(in the rows, 128 means zero)
The rows of D fall into several groups, and each row is roughly a mix of its group's hidden directions.
D, 111 rows:
[[101  86 110 106 165 166 101 114 150 109  93  75 148 112 143 102  99]
 [168 159 138 150  88 137 121 127 147 133 114 161 196 142 142 167 164]
 [ 89 109 122 148 167 116 136 187 165 114 110 124 148 123 183 107 159]
 [ 83 160 125 110 176 168 120 140 159 112  82 113 148 125 164 102  98]
 [147 179 168 152 122 138 108 118 140 142 103 170 196 137 138 148 153]
 [113 170 143 116 169 176  94 112 155 123  72 123 149 107 154 117  97]
 [152 170 153 143  93  93 153 133  94 151 170 175 101 142 105 149 151]
 [162 166 157 146  84  98 147 128  98 153 164 175 119 141 108 158 156]
 [171 182 137 157  91 134 137 130 127 128 105 168 188 135 144 153 152]
 [159 177 166 140  98 103 137 117  93 155 160 174  98 130 101 152 144]
 [138 140 163 103 100 108 144 105  89 177 146 165  77 133 102 132  90]
 [178 151 133 159  87 132 101 127 160 161 120 155 149 119 141 182 166]
 [104 188 140 118 159 174 113 111 135 141  78 119 159 116 146 107  87]
 [105  94 125 101 142 138 154 141  96 119 120  75  91  88 171  93 100]
 [114 146 129 108 112 173 131 117 136 159  82 104 198 131 160 122  92]
 [127  83  90 133 147 129  95 119 149 144 135  82  58  94 113 130 118]
 [104 116 128 103 161 179  95 107 151 121  84  85 164 112 150 111  95]
 [ 87 123 125 106 176 125 130 122 107 121 143 100  58 114 107  90  91]
 [109  61 127 104 161 121 117 138 133 107 138  98  61  98 143 110 120]
 [101 121 122 153 165  92 146 164 147  87 124 174 167 170 121 102 150]
 [ 93 117 146  98 180 120 130 132 110 100 146 118  52 110 126  97 108]
 [126 141 166  89  77 116 155 140 114 169 176 149  93 146 140 163 136]
 [137 130 171  95  80 118 143 131 104 164 182 134  83 126 138 164 145]
 [158 179 152 157 100 133 117 124 141 150 111 170 190 139 135 161 155]
 [ 82 175 144 105 184 168 115 130 144 111  94 113 131 117 156 102  98]
 [142 151 135 109  76 103 161 117 100 157 158 174 107 169  92 145 107]
 [114 126  84 158 176 137 115 135 161  87  76 124 173 134 127  95 117]
 [ 80 138 147  96 171 120 138 128 103 119 157 121  60 129 107  96  99]
 [182 132 114 165  78 127 111 132 157 165 116 144 144 114 144 178 162]
 [162 104 135 120 102 121 101  81 108 136 173 120  89 128  65 156 133]
 [105  94 122  83 149 131 127 128 123  99 165  93  48 119 120 121 115]
 [ 86 163 149  97 180 170 114 132 147 106  94 111 132 114 166 106 102]
 [106 105  97 168 175 133 117 154 156 107  89  97 170 110 157  96 143]
 [102 121 140 106 155 128 111 119 122 161 147 103  39  97 119 120 103]
 [134 122  74 165 163 144 110 127 154  75  91 102 175 125 120 109 135]
 [106  65 122 102 157 120 134 139 117 109 130  94  67  98 148  97 106]
 [107 143 107 134 167 161  86 110 179 120  84 123 180 147 112 120 107]
 [178 105 101 164  85 119 106 139 168 151 126 139 127 118 140 178 169]
 [151 174 158 140  95  95 155 139  98 145 167 179 101 141 116 152 155]
 [171 129 121 153 106 142  83  94 164 148  96 155 181 139 104 160 132]
 [ 93 108 111 152 163 135 128 170 163 119  99  99 173 116 179 107 152]
 [101  90 110  98 160 132 129 123 114 113 141  79  60 106 122 100  97]
 [165 101 124 150  82  81 145 134 110 138 175 154 108 145  97 156 165]
 [ 99 143  98  97 113 137 170 120 101 100 158 105 152 183  87 111 102]
 [158 145 148  88  89 164 109  87 110 153 148  99  86 102 123 164 110]
 [166 135 124 145  73 136 126 128 149 145 119 147 198 147 141 171 158]
 [127 134 170 100  83 103 159 142 102 173 175 154  89 139 137 151 136]
 [ 92 152 130 134 158 130 154 181 149 113  90 144 154 127 194 101 130]
 [137 123  76 169 137 132 108 135 185 121  83 141 185 150 122 131 130]
 [117 122  93 156 187 140 106 129 158  85  74 120 158 120 129  93 114]
 [ 83 153 146 104 166 112 149 132  95 128 153 131  61 130 108  95  97]
 [166 140 134 136 102 144 125 128 143  80 115 153 202 144 149 156 166]
 [135 133 171  97 128 117 111  83 107 148 143 171  87 142  76 131  88]
 [118  98  99 157 124  80 147 152 145 115 155 160 155 184  89 126 157]
 [138 126 112 136 121 168 118 108 128 148  69  91 191 103 156 114  98]
 [138 103 126 144 125  87 134 157 138  87 181 153 103 149 113 150 189]
 [ 78 124 131  88 157 127 161 128 102  80 149 118 142 170 103  89 104]
 [ 83 149 152 101 175 123 135 124  99 128 147 121  61 119 111  94  95]
 [ 84 123 141 101 180 120 134 129 106 103 148 115  60 121 114  92 101]
 [ 99  85 102 116 163 122 117 125 128 134 144  85  55 109 109 105 103]
 [118 131  88 159 175 144 116 128 148 103  66 115 169 119 134  88 103]
 [132 120 138 128 106  82 158 159 118 114 189 160  88 154 117 147 171]
 [104 155 123 137 152 147 149 168 138 118  80 118 156 103 200 101 124]
 [133 133 185  94  90 114 141 126  97 168 176 146  83 125 132 155 137]
 [149 143 168  93 131 165  96  92 111 134 126 104  75  77 144 143 111]
 [ 99 133  99 145 155 118 153 190 165 114  93 142 127 128 188 107 131]
 [171 102 130 147  79  86 138 122 108 145 172 156 109 140  93 159 159]
 [141  83  77 161 132 107 101 131 183 114 123 147 145 162  87 142 146]
 [101  71 118 103 166 134 120 124 123 113 128  80  74  98 134  97 102]
 [135 206 159 153 122 131 133 120 117 147 112 173 186 145 121 134 134]
 [ 96 118 143  87 144 127 160 152  99 120 141 104  61 101 166 101 105]
 [135 156 134 127 123 174 101  90 137 160  76 115 191 119 132 129  93]
 [142 134 159  99 107 117 120  81  99 160 149 161  91 144  74 139  89]
 [ 97 156 113 142 140 135 164 174 143 129  84 134 177 136 184 101 120]
 [176 121 121 161  91 112 105 143 167 146 132 161 120 118 145 180 177]
 [123  74 112 125 108  87 152 162 136 103 184 134 110 161 118 144 170]
 [100 154 115 135 157 140 150 171 150 120  74 134 144 115 193  99 111]
 [125 134  78 159 166 151 115 127 152  88  73 110 175 122 131 100 115]
 [148 156 126 108  76 116 157 107  98 166 143 166 104 159  92 142  87]
 [159  98 154 145  99 104 113 154 163 151 129 171 134 121 166 169 177]
 [ 81 119 109 102 141 124 170 130  99  98 142 110 159 175  97  87  96]
 [ 98 131 116 113 178 169 102 127 164 108  74 103 145 112 158 104  97]
 [138 178 144 139  95  92 167 152 107 149 162 182 104 152 124 147 146]
 [ 85 111 132 152 174  93 140 167 151 113 112 167 168 161 134  93 140]
 [158 102 124 144  77 119 135 143 152 139 121 154 198 153 149 161 162]
 [149 101  86 158 135 130  93 133 197 108  91 150 165 145 126 146 143]
 [158 173 137 156  96 127 148 135 123 124 105 169 204 148 142 141 147]
 [ 86 116 114  84 151 133 158 124  97  81 153  95 109 151 104  91  94]
 [167 102 124 151  80  82 146 132 104 141 174 153 108 141  97 154 163]
 [ 97  85 105  99 148 166 106 119 165 123  91  83 164 131 144 113  94]
 [ 80  92 128  87 154 133 154 129 109  79 140 102 153 160 116  87 103]
 [103  80  85 125 155 154 112 131 165 109  91  83 168 130 142 106 109]
 [113  65 103 105 156 132 124 128 125 104 130  77  72  98 135 103 108]
 [ 96 155 128 135 164 135 149 167 142 122  73 142 147 116 189  93 108]
 [132 133 188  91  94 114 139 129 104 152 184 148  86 131 135 160 148]
 [128 135 158  95  77 117 154 153 123 151 184 139  94 141 152 169 157]
 [134 142 140 128  91  84 169 150 101 148 180 166  87 154 111 145 146]
 [ 82  92 125  85 136 118 170 164 114 113 154  99  80 129 159 104 114]
 [173 129 139 158 112 112 102 142 154 155 123 159  82  87 157 168 165]
 [112 144 180  86  89 115 158 149 118 160 172 160 112 155 147 156 140]
 [ 83 131 108 109 171 161 125 149 165 105  85 102 151 128 172 101 104]
 [101 115 116 144 157 144 125 171 161 122 103  88 148  98 196 117 155]
 [153 116 143 113 131 157  83  78 110 149 126  85  86  76 114 136 107]
 [150 138 127 139  77  83 167 153 114 153 162 176 100 152 120 154 148]
 [129 145 148  97 107 117 130  95 118 153 139 180 114 175  73 136  83]
 [151  96 133 130  86  83 146 132 105 137 187 149  93 146  96 153 158]
 [ 96 123 105 154 162 126 138 174 166  97 101 126 182 141 166 104 152]
 [167 108 130 163  95 118  98 136 160 188 113 142 122  99 153 169 156]
 [ 86  96 111 113 145 117 175 164  99 103 151  78 106 120 153  89 128]
 [144 182 175 144 121 122 114 133 144 130 131 191 163 148 132 158 167]
 [117 112 107 157 141 143 130 165 147 114 118  73 165  97 182 124 173]]
Here is one row from each group, named. Which group is each of the other rows in?
[106 128 120 164 168 108 142 157 137  84 106 151 193 151 133  93 151] | (47)
[103 112 159  90 157 132 140 138  95 101 152  95  64  93 155 106 124] | (94)
[ 84 163 150  90 161 152 146 106  90  97 130 110 146 146 109  88  89] | (100)

[ 97 155 154  86 166 177  99 110 151 129  88 116 129 114 155 118  85] | (94)
[147 118 118 152 123  94 137  93  84 164 117 153 111 130  68 100  82] | (47)
[106  72  99 105 146 124 124 129 129 127 149  80  56 112 117 114 107] | (100)
[119 145 160 117 127  93 145 145 112 110 194 160  77 150 108 142 166] | (94)
[146 151 141 141  92  84 156 146 109 143 175 178  98 154 105 151 157] | (94)
[112  86 100 114 153 129 130 126 114 122 128  78  58  91 129 100  96] | (100)
[114 104 136 143 165 148 105 149 144 121 111  75 132  73 183 117 159] | (47)
[152 122  78 140 153 159  86  87 150  95  89 100 126 112  95 122 101] | (47)
[158 195 144 170 136 142  95 100 133 133 103 156 176 123 106 142 146] | (94)
[157 111 156 107 107 124  99  79 107 131 177 128  97 133  69 159 135] | (47)
[186 143 118 175 101 136  96 123 155 153  97 140 143  94 149 167 157] | (100)
